A single turn carries every row of the set below to another of its rows. Some are shown first; where does it send the rows asked next?
z_239: [ -2  -7   3   5  -2   1  -7 -19  -1 -10  -7   4   3   0]
z_883: [  0   2  -3 -14   0  -4   7  -1   5  -6   5  14  -7   3]
z_361: [-10  -5 -11 -15   5  -3   2   8  -9  -1   4   6  -3  -3]
z_313: [-13  -3  -2  -1  -1   5  -4   5  -4  -9 -16   2   6  -2]
z_703: [ -2  -1   6  -9   8 -14  -8  -8  -2   3  -1   8   5 -18]
z_936: [ 13   4  -6  -7   3  -1 -11   3   0  -2  -3   1   1 -10]
z_385: [ -1   4   1  -2  -4   0 -16  -2  -3  -1   4   9  -2 -19]
z_412: [ 10   1   0   3  10  -7  -1  -3   0   0   5   9  12 -10]
z_789: [-5  7  2 -1  7 -5 -2 -4 -6 -7 12  7 -6  9]
z_475: [ -2   0   2 -11   4   4   5   8  -7   5   1  18 -12  -8]
z_588: [ -3  -3  -2  -6  17  -6   3   3 -15   4   0   9 -13  -6]
z_132: [ -2 -18   0  -4   7   4  -8  -3  -8  -3 -15   9   6  -7]
z_987: [-12  -1  -4  -3  13  -5   7   6   4  -3   7   6  -7  -5]
z_899: [ -2   2   9   8   8   2  -3  -4  -4 -12 -15   7   2   6]
z_399: [  2  -2  11   3  -2   6  -7 -13  -8  -1  -9   6   9   3]
z_607: [-10  -2   2  -1 -10   0   4 -13  -4  -5 -16  10   3  -5]
z_243: [ -1   4   0  -8  -5  -4   6 -11 -11   2   8  15  -8   0]
z_33: [ -6 -11  -1   3   8   4  -5  -3  -8   2 -15  -5   4  -9]
z_867: [ -7  11  10  -5   8  -5   3  -2  -3   4   3   7 -13  -1]
z_753: [ -2  -8   4   4  10  -2   5  -7  -9  -4 -21  13  -1  -8]

z_361 turns into z_243
z_607 turns into z_753
Where do these go?
z_33 turns into z_239
z_475 turns into z_867
z_936 turns into z_385

A single turn carries every row of the set below to another of its rows. Some are shown first; where does it send the rows asked next?
z_522: [  2 -10   6   3  -2  -7   8  -1  -9  -8 -20  -7   0   9   5  -9  -3   8
  -2   1  -4  -2   2   9  -2  -1  12  -2   3  -6   6   6]
z_106: [ -3   4   7 -19 -20 -14  -5 -14  -4   8   9  -2  -1  -3   6   2   4  -6
   2  -6  -1  13  16   2   2   2  -5  -6  -3   6  -7  10]
z_776: [ -3   4   6 -18 -21 -14  -5 -13  -4   9   8  -1  -1  -2   7   1   5  -6
   3  -5  -1  14  15   1   1   3  -6  -4  -4   7  -7  11]
z_422: [  1  -6   0  -8  -7 -10 -11 -16  -6  14   6   4   9   7   0   9  -5  -5
  -4   2   5  11  15   5   8  -7 -12  -3  -6  12  13  -2]
z_168: [  1  -6   0  -7  -7  -9 -10 -16  -7  15   6   4   9   7   1  10  -6  -5
  -4   2   5  11  15   5   7  -6 -13  -3  -6  12  13  -2]
z_601: [  2 -10  11  10  -2  -6   6  -5  -3 -10  -5 -13   0   7  -1   2  -6  12
   0  -1  -5  -5   2   2   1  -6  11 -11   4  -8   5   7]
z_92: [ -5   5   8 -17 -18 -10  -2  -7  -2   4   7  -4  -4  -7   4  -1   3  -8
   5  -9  -1  11  13  -1  -1  -2  -7  -2  -2   2 -12  12]
z_304: [  1  -8   5   5   0  -4   8  -3 -12 -11 -19  -9   5   8   3  -6  -7   9
  -3  -3  -4  -5   4   5   1   1   8  -6   4  -4   3   8]
z_794: [  1 -11   7  12  -5  -5   8   2  -3  -4 -11 -11   0   9   3  -5  -3  10
   3   2  -4   2  -7  -3  -8  -1   6  -7   1  -2   7   7]
z_162: [ -1  -6  -5  -1  -5  -9  -9 -11  -7  13   0   0   8  -1  -2   6  -9  -5
  -3   4   0  11   8   5   9 -13 -17  -1  -7   5  17  -7]
z_327: [  1  -7   0  -8  -7 -11 -11 -15  -5  16   5   4   8   7   1   8  -5  -6
  -4   3   5  12  14   6   6  -7 -12  -2  -6  12  14  -3]
z_479: [  1  -9   9  13  -1  -3   7  -4  -5 -10  -8 -13   4   8  -1   1  -8  12
   0  -3  -4  -5   0  -3  -1  -2   6 -12   3  -4   3   8]
z_212: [  6 -12   9   5  -5  -9   9   1   0  -9 -12 -12  10   0   4  -3  -4   5
  -1   2  -9  -7   5   6  -3  -8  10  -2  -2 -13   3   2]
z_889: [ -5   6   7 -16 -18 -10  -1  -7  -3   4   7  -4  -2  -7   4  -1   3  -8
   5 -10  -1  11  12  -2  -1   0  -8  -3  -3   3 -13  13]
z_345: [  3 -11  12   9  -4  -9   6  -2   0  -7  -7 -11  -4   7   0  -2  -3  11
   1   2  -5  -2   0   4  -3  -8  13  -8   4  -9   8   5]
z_30: [  0  -6  -1  -7  -7  -9 -10 -16  -7  15   5   4   9   7   1   9  -6  -6
  -4   3   5  12  14   4   6  -6 -13  -3  -6  13  13  -2]
z_135: [  0 -10   6  13  -3  -3   8   0  -5  -7 -10 -12   4   9   1  -2  -7  11
   2  -2  -3  -1  -5  -5  -5   1   3 -10   2  -1   4   8]
z_298: [  0  -6  -5  -2  -5 -10  -9 -12  -6  13   1   0   7  -1  -3   7  -9  -5
  -3   4   0  11   9   7   9 -14 -16  -1  -6   4  17  -7]
z_21: [  1  -6   0  -8  -7 -11 -11 -16  -6  15   6   4   8   7   1   9  -5  -6
  -4   3   4  12  15   6   7  -7 -11  -3  -6  11  14  -2]
z_590: [  5 -12   5   7  -6  -7  10   5  -1  -6 -16 -11  11   2   7  -6  -3   4
   1   2  -8  -3  -1   1  -7  -3   5  -1  -4  -8   3   3]
z_71: [  3 -12  10  10  -5  -8   8   1   0  -4 -10 -10  -4   8   2  -5  -1  10
   2   4  -5   2  -5   1  -7  -5  11  -5   2  -6   9   5]
z_351: [  4 -11   6   8  -4  -4   9   1  -3 -10 -14 -14  16   1   4  -1  -7   6
  -1  -2  -8  -8   3   0  -2  -3   3  -6  -3  -8   0   5]
z_360: [  0  -7  -5  -2  -5 -10  -9 -11  -7  13   1   0   7  -1  -2   6  -9  -5
  -2   4   0  11   8   6   8 -14 -16  -1  -6   5  17  -7]
z_912: [  1 -10   5   4  -2  -6   8   0 -11  -8 -21  -7   2   9   5  -9  -4   8
  -1   0  -3  -2   0   6  -3   2   9  -3   3  -4   5   7]
z_595: [  0  -6  -5  -2  -5 -10  -9 -12  -7  12   2  -1   8  -1  -3   7 -10  -5
  -3   3   0  10   9   7   9 -15 -16  -2  -6   4  17  -7]
z_35: [ -5   6   8 -16 -18 -10  -1  -8  -3   3   8  -4  -2  -7   4   0   2  -8
   5 -10  -1  10  13  -2   0  -1  -8  -4  -2   3 -13  13]
z_933: [ -1  -6  -5  -1  -5  -9  -9 -12  -7  12   1  -1   9  -1  -3   8 -10  -4
  -3   3   0  10   9   6  10 -14 -17  -2  -6   5  16  -6]
z_637: [  5 -12   8   5  -6  -9   9   3   0  -6 -15 -11   9   1   6  -6  -2   4
   0   3  -9  -4   1   5  -6  -6   9   0  -3 -11   5   2]
z_414: [ -5   6   9 -16 -17 -10  -2  -8  -3   3   8  -4  -3  -7   4   0   3  -8
   5 -10  -1  10  14  -1   1  -2  -8  -4  -2   2 -13  13]
z_994: [  0  -9   4   5  -1  -4   8  -1 -12 -10 -20  -8   5   9   4  -8  -6   8
  -2  -2  -3  -3   1   4  -2   3   7  -5   3  -3   4   8]
z_821: [  2  -9   7   3  -1  -6   7  -4 -11 -12 -17  -9   3   8   3  -5  -6   9
  -3  -2  -4  -6   5   8   2  -1  11  -6   4  -6   4   7]
z_17: [  4 -11   5   8  -5  -5  10   3  -3  -8 -16 -13  15   2   6  -4  -6   5
   1   0  -8  -5   0  -1  -6  -1   2  -3  -4  -7   1   4]
z_938: [ -3   5   6 -17 -19 -12  -5 -15  -5   7   9  -3   2  -2   6   3   2  -5
   2  -8   0  12  16  -1   3   4  -8  -7  -4   8  -9  11]
z_200: [ -5   5   9 -17 -18 -10  -2  -7  -3   3   8  -4  -4  -8   4   0   3  -8
   5  -9  -1  11  13  -1   0  -2  -7  -3  -2   2 -12  13]
z_499: [ -3   4   5 -18 -20 -13  -4 -13  -4  10   7  -2   0  -2   8   1   4  -6
   3  -5   0  14  13  -1   0   4  -8  -5  -4   8  -8  11]
z_520: [ -5   5   8 -16 -18 -10  -2  -6  -3   4   7  -4  -3  -7   5  -1   3  -8
   5  -9  -1  12  12  -2  -1  -1  -8  -2  -3   3 -12  13]
z_244: [ -1  -6  -6  -1  -5  -9  -9 -12  -7  13   1  -1   9  -1  -3   7 -10  -5
  -2   3   0  11   8   6   9 -13 -17  -2  -7   5  16  -6]
z_363: [  1  -7   0  -7  -7 -10 -10 -15  -6  16   5   4   8   8   1   8  -5  -6
  -4   3   5  12  14   5   6  -6 -13  -2  -6  13  14  -2]
z_220: [ -3   4   5 -17 -20 -12  -5 -14  -5   8   8  -2   2  -2   7   2   3  -6
   2  -7   0  13  14  -2   1   5  -9  -7  -4   9  -9  11]
z_658: [ -2   5   7 -18 -19 -13  -5 -15  -4   7  10  -2   0  -3   6   3   3  -5
   1  -7  -1  11  17   1   3   2  -6  -7  -3   6  -8  11]
z_898: [  2  -9   7   2  -1  -7   7  -3  -9 -10 -18  -8   1   8   3  -7  -4   9
  -3   0  -4  -5   4  10   0  -2  13  -4   4  -7   6   6]
z_813: [  5 -11   8   6  -4  -7   8   0  -2 -11 -12 -13  13   0   4  -1  -6   6
  -2  -1  -9  -9   6   4  -1  -7   7  -5  -2 -11   1   4]

z_601 turns into z_479
z_912 turns into z_522
Where do these go?
z_351 turns into z_17

